(in the rows, 128 means zero)
Rotation paths and how fast each direction turns (deg/step):
Each turn is a multiple of 5 degrees from 10 to 175, or 0.
Each row of a path follows its step; steps can be skipped.
Rotation 1:
step 0: [131 120 134 122 127 133 117 118 133 136 137 125 121 128 126 137 127 127
 136 139 124 130 125 124 121 127 119 134 123]
step 1: [136 140 135 132 137 127 137 126 124 128 126 128 124 127 127 143 131 125
 138 133 130 135 122 119 126 132 133 132 124]
step 2: [126 130 124 132 133 117 127 134 123 130 124 129 140 128 131 146 125 131
 127 123 123 133 137 126 132 125 124 133 137]
step 3: [120 127 115 120 127 131 129 126 122 132 122 119 124 128 121 131 131 134
 121 126 112 129 133 132 124 133 123 136 124]
step 4: [130 139 122 127 118 143 137 125 133 130 121 132 127 132 123 131 122 128
 128 136 132 133 133 137 127 136 130 129 130]
step 5: [134 116 128 134 118 129 123 121 128 130 127 124 129 128 129 140 121 132
 133 139 139 129 133 129 128 126 116 122 130]
step 6: [135 131 131 126 128 121 128 120 118 128 140 123 121 126 132 137 138 135
 135 136 122 132 127 127 119 129 128 123 122]
step 7: [134 140 131 130 127 128 130 132 133 137 133 134 129 123 130 141 132 129
 131 124 121 138 134 122 133 123 138 136 130]
step 8: [122 124 126 131 137 131 129 134 128 134 114 119 128 119 126 134 126 136
 124 125 129 134 141 124 127 125 121 137 125]
step 9: [121 138 126 123 131 135 126 127 126 123 122 129 131 130 125 130 127 135
 131 131 123 126 138 134 113 143 122 126 129]
step 12: [125 145 126 129 130 125 127 124 124 129 132 126 128 134 130 141 130 130
 137 132 119 133 128 119 126 119 127 123 138]
[133 128 130 128 127 131 127 128 131 128 126 131 126 128 125 127 132 126
 124 128 127 133 124 130 129 128 128 133 128]
110
Rotation 2:
step 0: [124 128 126 128 122 126 128 137 134 123 129 137 126 125 120 126 122 118
 139 137 137 130 136 137 122 124 136 128 135]
step 1: [123 122 121 116 119 125 133 131 129 130 132 126 133 131 140 130 126 138
 116 126 123 140 130 123 126 134 129 128 132]
step 2: [137 129 130 114 123 129 120 122 120 123 129 136 121 128 127 125 121 125
 140 127 138 125 123 131 125 133 124 122 120]
step 3: [126 125 128 136 135 129 135 133 129 143 130 134 122 138 131 131 127 141
 130 125 124 129 125 120 118 125 135 120 123]
step 4: [127 134 125 125 124 123 130 121 127 137 125 114 124 128 116 126 123 117
 127 119 130 125 125 131 123 130 114 130 126]
step 5: [121 116 134 126 137 140 136 134 133 122 124 127 135 119 126 125 130 135
 133 121 126 119 127 119 129 117 129 129 127]
step 6: [122 132 134 131 127 127 127 118 123 139 130 126 126 120 127 126 136 123
 116 142 142 132 133 125 132 127 124 128 128]
step 7: [135 123 125 133 134 133 127 131 131 121 134 128 125 117 139 125 132 121
 130 132 111 124 118 127 134 133 123 126 131]
step 9: [126 135 125 129 122 121 131 136 132 121 131 124 137 128 127 122 132 122
 122 125 124 130 119 127 122 137 143 118 134]
step 10: [137 120 120 114 129 126 122 119 131 125 124 124 134 137 132 143 130 129
 131 129 136 121 135 129 127 129 127 129 131]
step 12: [123 119 121 133 123 132 129 121 126 137 119 124 122 138 137 128 121 118
 131 131 126 131 127 134 116 123 127 132 129]
[127 128 128 125 125 132 130 125 130 133 125 128 124 125 126 128 123 130
 130 126 126 130 128 126 128 128 130 126 123]
35
[133 129 128 127 129 125 131 131 131 128 126 130 126 128 126 130 130 132
 126 132 129 130 130 124 126 124 128 132 127]
145
[129 127 131 128 129 129 130 136 130 129 126 129 131 125 131 126 129 130
 127 127 123 127 127 129 126 132 129 126 126]
170
[132 130 130 127 125 127 129 127 127 129 125 125 130 130 131 122 128 123
 127 126 127 132 124 124 129 128 127 130 129]
140
Rotation 3:
step 0: [116 134 133 125 131 119 134 129 135 120 129 133 131 132 131 129 127 142
 139 125 123 119 123 128 122 127 129 121 142]
step 1: [131 123 133 131 132 123 128 133 123 137 130 129 123 136 133 125 131 142
 143 126 113 135 129 137 133 126 130 130 123]
step 2: [130 150 129 124 122 132 132 125 124 135 135 130 130 126 133 131 134 139
 120 121 119 132 129 133 130 137 133 127 121]
step 3: [121 139 115 124 128 124 129 123 122 122 135 126 130 140 120 129 127 133
 123 131 115 124 122 121 131 121 135 135 134]
step 4: [130 127 121 125 126 124 135 128 119 126 125 140 123 138 132 122 133 128
 134 116 132 142 120 124 134 117 134 128 128]
step 5: [132 141 133 130 123 125 143 131 129 125 131 135 132 135 142 126 129 135
 134 129 135 118 132 125 128 127 134 119 131]
step 6: [132 126 126 137 124 128 126 133 124 132 128 124 127 149 133 128 127 139
 129 141 115 126 128 132 128 122 122 122 129]
step 7: [123 134 127 126 118 139 131 127 128 133 129 141 125 134 126 133 132 135
 122 121 120 141 122 134 120 127 122 117 122]
step 8: [115 130 125 120 117 124 135 125 132 117 140 134 131 130 120 134 130 139
 137 126 121 118 127 125 126 125 130 131 129]
step 9: [131 117 128 124 125 125 129 135 119 118 132 127 123 135 134 124 137 141
 134 125 124 137 124 134 142 125 131 136 129]
step 11: [123 136 118 138 127 123 137 128 114 127 133 125 133 136 125 132 120 132
 126 137 119 124 132 125 129 117 123 129 125]
[127 125 126 127 127 129 131 122 129 125 128 126 126 126 126 123 131 128
 132 127 131 128 124 128 129 127 130 126 132]
80
[132 128 127 129 126 126 125 128 129 125 127 124 129 129 130 130 130 133
 122 127 130 125 126 129 128 129 127 130 132]
115
[124 132 125 125 129 132 126 127 128 128 126 128 130 125 132 130 126 132
 129 126 132 124 129 125 128 130 129 125 125]
135
[128 128 125 127 128 125 131 130 125 126 128 128 129 127 133 128 124 125
 126 131 132 132 130 125 130 126 130 129 132]
60
[129 126 126 130 130 129 131 126 132 128 131 130 124 129 128 131 124 130
 128 132 127 124 128 127 125 128 132 133 129]
140
